0: tensor([571, 856, 533, 579, 643, 489, 628, 504, 439, 483, 681, 466, 456, 529, 537, 685, 499, 408,
        499, 365, 307, 261, 394, 487, 458, 821, 276, 232, 440, 368, 530, 498])
1: tensor([624, 433, 535, 486, 354, 422, 666, 516, 520, 426, 547, 582, 404, 382, 837, 700, 710, 594,
        363, 454, 472, 539, 384, 615, 354, 471, 363, 364, 393, 521, 469, 616])
2: tensor([610, 582, 253, 345, 446, 698, 340, 550, 415, 760, 397, 500, 617, 300, 418, 547, 429, 473,
        561, 425, 467, 366, 532, 551, 542, 237, 629, 824, 536, 472, 345, 497])
3: tensor([637, 470, 573, 402, 653, 350, 542, 451, 431, 345, 749, 543, 417, 255, 490, 301, 479, 420,
        376, 292, 628, 646, 625, 447, 721, 517, 661, 527, 309, 472, 422, 625])
4: tensor([389, 401, 554, 482, 260, 489, 710, 467, 532, 600, 428, 728, 426, 600, 514, 506, 635, 444,
        388, 520, 396, 470, 405, 523, 601, 374, 211, 474, 796, 493, 571, 581])
5: tensor([520, 632, 405, 623, 552, 619, 440, 484, 629, 379, 679, 411, 443, 587, 496, 505, 461, 420,
        431, 521, 412, 488, 637, 656, 437, 805, 588, 397, 543, 345, 426, 560])
6: tensor([388, 236, 402, 520, 602, 420, 276, 482, 455, 556, 449, 513, 751, 366, 611, 705, 588, 433,
        340, 603, 578, 567, 291, 473, 504, 535, 639, 608, 585, 452, 501, 363])
7: tensor([374, 579, 471, 677, 385, 623, 554, 386, 729, 495, 528, 503, 488, 739, 306, 444, 584, 469,
        415, 479, 412, 553, 662, 544, 413, 511, 307, 468, 659, 603, 681, 424])
8: tensor([511, 464, 599, 359, 556, 345, 468, 582, 698, 401, 527, 492, 429, 523, 617, 579, 564, 551,
        371, 374, 504, 586, 395, 474, 433, 652, 486, 488, 521, 563, 434, 364])
9: tensor([597, 520, 645, 491, 760, 428, 440, 352, 401, 504, 572, 371, 373, 293, 322, 347, 318, 387,
        489, 443, 583, 406, 567, 300, 745, 368, 718, 627, 373, 498, 345, 579])
10: tensor([648, 493, 522, 458, 521, 715, 506, 656, 351, 607, 445, 327, 459,  73, 583, 287, 634, 465,
        793, 341, 473, 461, 317, 372, 519, 608, 360, 579, 536, 498, 437, 428])
11: tensor([466, 419, 499, 345, 477, 519, 383, 674, 433, 357, 376, 598, 434, 639, 597, 343, 458, 615,
        531, 504, 429, 629, 478, 488, 318, 553, 528, 551, 620, 385, 462, 453])
12: tensor([663, 555, 636, 507, 649, 611, 624, 571, 439, 454, 622, 546, 495, 476, 432, 397, 549, 429,
        481, 556, 577, 698, 669, 404, 567, 567, 455, 735, 449, 580, 547, 510])
13: tensor([491, 363, 314, 475, 501, 641, 605, 518, 449, 577, 737, 422, 771, 470, 398, 770, 369, 628,
        369, 727, 440, 542, 580, 564, 569, 459, 532, 605, 538, 267, 548, 441])
14: tensor([332, 487, 400, 427, 462, 343, 419, 445, 494, 442, 414, 611, 656, 680, 552, 512, 353, 431,
        362, 544, 579, 495, 571, 556, 499, 487, 348, 641, 421, 522, 482, 457])
15: tensor([509, 469, 550, 460, 527, 625, 548, 761, 377, 678, 466, 320, 426,  60, 630, 365, 635, 520,
        807, 511, 474, 444, 265, 508, 418, 508, 513, 638, 524, 512, 405, 427])
16: tensor([406, 417, 518, 588, 508, 351, 310, 451, 394, 493, 571, 635, 498, 338, 797, 470, 414, 424,
        462, 265, 585, 741, 366, 443, 508, 585, 501, 432, 526, 388, 472, 645])
17: tensor([404, 443, 472, 440, 291, 341, 453, 405, 445, 615, 393, 666, 547, 538, 723, 196, 602, 434,
        555, 230, 662, 556, 333, 287, 650, 333, 488, 598, 633, 647, 533, 476])
18: tensor([569, 544, 632, 548, 624, 490, 609, 527, 442, 436, 546, 578, 429, 536, 423, 392, 519, 442,
        546, 557, 599, 768, 633, 450, 571, 580, 375, 665, 371, 456, 547, 530])
19: tensor([568, 436, 277, 438, 520, 469, 388, 580, 387, 499, 298, 485, 618, 451, 484, 486, 536, 636,
        650, 430, 457, 472, 349, 533, 457, 363, 629, 527, 626, 349, 524, 241])
20: tensor([482, 575, 365, 531, 374, 423, 509, 410, 380, 746, 473, 561, 546, 686, 386, 327, 388, 530,
        697, 451, 546, 198, 447, 336, 755, 248, 520, 478, 509, 471, 562, 523])
21: tensor([434, 537, 505, 564, 542, 462, 291, 447, 740, 448, 435, 377, 453, 480, 356, 349, 571, 471,
        463, 307, 555, 478, 431, 529, 546, 458, 766, 504, 666, 595, 438, 608])
22: tensor([575, 614, 627, 401, 401, 631, 500, 657, 592, 539, 308, 528, 412, 564, 456, 344, 439, 540,
        623, 543, 436, 530, 523, 542, 274, 655, 518, 444, 627, 542, 490, 434])
23: tensor([421, 438, 588, 330, 281, 566, 555, 473, 562, 502, 321, 418, 517, 684, 361, 281, 628, 686,
        589, 465, 388, 654, 599, 522, 503, 300, 320, 803, 340, 709, 629, 372])
24: tensor([586, 645, 590, 420, 422, 586, 474, 642, 564, 482, 369, 492, 503, 521, 414, 496, 537, 467,
        527, 511, 497, 443, 436, 530, 312, 701, 493, 568, 453, 569, 412, 460])
25: tensor([367, 433, 396, 397, 554, 327, 375, 522, 476, 485, 502, 581, 631, 621, 607, 588, 299, 435,
        264, 611, 555, 529, 664, 616, 477, 530, 398, 621, 532, 451, 466, 444])
26: tensor([799, 261, 330, 545, 457, 353, 438, 500, 454, 483, 364, 620, 689, 588, 527, 576, 324, 443,
        310, 478, 678, 239, 418, 467, 410, 301, 509, 570, 427, 626, 602, 615])
27: tensor([524, 356, 392, 521, 387, 761, 657, 301, 339, 622, 499, 551, 544, 775, 226, 372, 615, 542,
        486, 646, 382, 531, 477, 394, 600, 493, 392, 704, 432, 221, 589, 551])
28: tensor([686, 429, 427, 498, 547, 497, 242, 520, 257, 512, 361, 619, 507, 492, 547, 458, 408, 409,
        512, 473, 636, 465, 462, 381, 550, 427, 704, 422, 544, 522, 480, 697])
29: tensor([351, 570, 514, 529, 385, 474, 559, 534, 556, 655, 233, 220, 626, 447, 349, 262, 680, 571,
        833, 661, 332, 579, 575, 496, 421, 544, 311, 562, 607, 625, 579, 114])
30: tensor([328, 465, 479, 374, 389, 499, 649, 587, 583, 625, 421, 448, 564, 469, 502, 402, 636, 471,
        505, 591, 328, 577, 458, 618, 378, 382, 397, 445, 658, 736, 563, 245])
31: tensor([578, 530, 662, 370, 541, 459, 503, 639, 673, 471, 644, 447, 458, 344, 563, 701, 492, 640,
        404, 539, 420, 463, 535, 570, 409, 586, 550, 396, 506, 573, 441, 357])
32: tensor([337, 520, 501, 466, 221, 593, 659, 644, 739, 542, 603, 462, 424, 640, 647, 417, 512, 472,
        541, 453, 446, 614, 546, 392, 362, 541, 371, 442, 731, 661, 513, 434])
33: tensor([437, 151, 655, 384, 475, 578, 475, 548, 418, 434, 511, 680, 550, 439, 528, 373, 647, 430,
        499, 344, 563, 545, 566, 443, 378, 239, 511, 862, 619, 479, 563, 738])
34: tensor([306, 713, 499, 305, 542, 466, 354, 667, 402, 315, 395, 336, 319, 438, 773, 417, 612, 413,
        573, 265, 509, 398, 321, 423, 498, 710, 655, 495, 451, 656, 321, 317])
35: tensor([531, 709, 570, 543, 482, 493, 408, 486, 720, 485, 474, 487, 345, 514, 461, 397, 613, 429,
        651, 263, 546, 535, 440, 451, 276, 730, 708, 302, 655, 579, 497, 438])
36: tensor([551, 607, 533, 413, 602, 382, 320, 441, 385, 507, 321, 684, 518, 683, 431, 499, 479, 394,
        350, 554, 712, 540, 470, 278, 633, 620, 485, 486, 381, 675, 429, 529])
37: tensor([641, 572, 612, 505, 543, 416, 702, 480, 672, 354, 509, 490, 628, 670, 370, 646, 303, 632,
        476, 619, 530, 451, 667, 538, 391, 518, 424, 452, 396, 381, 540, 338])
38: tensor([532, 562, 492, 427, 641, 335, 340, 439, 443, 550, 313, 619, 624, 587, 372, 545, 465, 391,
        304, 534, 683, 467, 499, 311, 671, 620, 575, 547, 368, 772, 518, 548])
39: tensor([391, 395, 254, 325, 294, 508, 434, 420, 500, 546, 328, 699, 696, 841, 431, 482, 555, 500,
        367, 472, 510, 421, 520, 554, 514, 257, 528, 677, 630, 538, 619, 581])
40: tensor([610, 534, 370, 398, 483, 444, 637, 422, 460, 559, 736, 604, 616, 450, 459, 580, 464, 612,
        452, 447, 470, 371, 632, 781, 514, 227, 579, 526, 360, 284, 491, 582])
41: tensor([271, 426, 473, 504, 468, 498, 290, 508, 689, 498, 526, 409, 583, 491, 579, 739, 290, 677,
        540, 460, 480, 519, 403, 596, 430, 231, 621, 490, 492, 511, 501, 508])
42: tensor([318, 380, 484, 563, 411, 462, 476, 546, 623, 480, 264, 571, 543, 723, 578, 579, 571, 501,
        490, 474, 511, 527, 469, 452, 398, 477, 549, 533, 750, 536, 700, 497])
43: tensor([599, 603, 383, 451, 579, 533, 520, 370, 496, 454, 503, 568, 719, 849, 276, 522, 455, 494,
        548, 487, 489, 367, 590, 384, 424, 391, 654, 637, 583, 334, 689, 405])
44: tensor([559, 737, 377, 321, 656, 536, 411, 655, 533, 452, 655, 350, 530, 510, 412, 728, 244, 588,
        481, 701, 485, 525, 649, 787, 481, 497, 697, 505, 395, 252, 340, 396])
45: tensor([745, 323, 472, 518, 696, 447, 468, 405, 475, 379, 741, 594, 533, 272, 706, 580, 492, 382,
        411, 333, 695, 608, 640, 521, 585, 435, 638, 460, 406, 381, 519, 736])

tensor([784, 299, 411, 555, 465, 347, 361, 400, 354, 528, 268, 669, 646, 628, 541, 510, 486, 351,
        304, 542, 678, 300, 355, 427, 513, 372, 591, 570, 352, 621, 591, 612]) 26 28 38 36 14
tensor([418, 631, 458, 541, 455, 711, 467, 532, 579, 606, 544, 343, 438, 579, 308, 365, 490, 501,
        625, 500, 530, 494, 528, 313, 518, 577, 477, 577, 547, 389, 436, 551]) 24 22 5 18 12
tensor([543, 618, 717, 643, 716, 388, 600, 301, 449, 441, 485, 540, 309, 692, 504, 602, 619, 334,
        243, 599, 517, 401, 365, 518, 427, 734, 472, 332, 359, 412, 542, 604]) 0 5 36 8 18
tensor([321, 594, 555, 600, 643, 196, 234, 390, 555, 342, 513, 418, 557, 479, 591, 406, 378, 609,
        357, 405, 585, 723, 268, 422, 517, 710, 734, 342, 495, 462, 434, 233]) 8 16 21 6 35
tensor([302, 418, 305, 524, 327, 519, 563, 540, 441, 619, 506, 529, 509, 722, 645, 591, 508, 440,
        486, 567, 277, 378, 517, 530, 488, 411, 315, 635, 736, 287, 529, 591]) 4 42 39 14 25
tensor([383, 451, 563, 513, 483, 479, 304, 475, 683, 538, 518, 384, 549, 530, 512, 584, 376, 663,
        502, 398, 423, 480, 392, 565, 488, 298, 543, 509, 463, 605, 504, 542]) 41 21 8 31 42
tensor([597, 742, 431, 485, 509, 637, 513, 434, 496, 391, 556, 476, 421, 743, 267, 441, 347, 637,
        627, 589, 493, 575, 659, 648, 569, 585, 499, 512, 357, 344, 363, 559]) 5 37 18 44 24
tensor([524, 333, 536, 531, 425, 472, 556, 475, 337, 699, 493, 578, 507, 269, 412, 409, 566, 517,
        490, 445, 581, 426, 536, 435, 698, 299, 374, 459, 454, 761, 437, 700]) 28 20 17 4 12
tensor([530, 614, 563, 551, 596, 508, 313, 568, 491, 527, 435, 517, 444, 560, 511, 491, 456, 441,
        483, 564, 446, 486, 372, 518, 258, 664, 470, 545, 513, 290, 416, 552]) 24 11 22 5 8
tensor([386, 682, 584, 548, 608, 433, 475, 613, 520, 431, 551, 202, 418, 251, 658, 403, 517, 668,
        723, 358, 477, 380, 175, 538, 318, 635, 562, 371, 355, 520, 342, 115]) 34 15 31 8 10
tensor([284, 630, 484, 531, 591, 640, 548, 561, 619, 459, 541, 280, 332, 355, 600, 559, 690, 493,
        477, 519, 434, 369, 487, 586, 532, 664, 515, 392, 524, 655, 501, 431]) 31 5 8 24 34
tensor([352, 531, 555, 459, 218, 548, 664, 602, 723, 494, 535, 560, 383, 568, 601, 328, 509, 447,
        581, 413, 441, 596, 533, 348, 400, 550, 381, 502, 699, 617, 606, 388]) 32 22 30 7 42
tensor([435, 272, 313, 532, 373, 622, 517, 525, 626, 657, 556, 560, 633, 538, 281, 517, 590, 382,
        283, 623, 512, 355, 491, 484, 485, 415, 551, 637, 587, 565, 495, 674]) 39 42 13 14 4
tensor([559, 517, 538, 531, 468, 463, 564, 504, 552, 583, 462, 439, 506, 499, 549, 748, 564, 500,
        452, 750, 293, 340, 487, 530, 582, 506, 380, 434, 415, 436, 595, 506]) 31 37 24 1 13
tensor([488, 591, 662, 680, 681, 345, 578, 308, 448, 489, 515, 513, 365, 637, 504, 653, 637, 303,
        279, 586, 496, 403, 404, 548, 455, 687, 513, 302, 412, 401, 582, 614]) 0 5 8 36 18
tensor([546, 445, 424, 514, 274, 634, 603, 303, 481, 612, 538, 654, 604, 669, 307, 434, 502, 389,
        466, 649, 608, 432, 807, 413, 572, 577, 374, 536, 665, 562, 552, 615]) 7 27 4 39 14
tensor([378, 496, 509, 674, 465, 597, 540, 573, 564, 670, 499, 411, 457, 353, 587, 720, 563, 527,
        488, 644, 371, 483, 581, 657, 422, 753, 273, 292, 782, 495, 520, 315]) 31 30 5 32 7
tensor([638, 563, 680, 412, 863, 313, 481, 428, 535, 338, 764, 457, 417, 193, 354, 563, 478, 540,
        419, 462, 579, 629, 463, 467, 804, 485, 788, 370, 120, 520, 491, 527]) 3 9 45 31 18
tensor([530, 607, 553, 510, 599, 578, 306, 529, 470, 589, 394, 451, 416, 573, 482, 555, 427, 307,
        481, 551, 438, 442, 426, 478, 222, 683, 496, 556, 607, 297, 415, 517]) 24 22 5 11 35
tensor([676, 550, 551, 592, 339, 620, 721, 612, 630, 515, 341,  82, 397, 708, 322, 146, 669, 488,
        764, 698, 231, 474, 631, 465, 409, 635, 279, 581, 441, 525, 558, 394]) 29 22 23 24 7
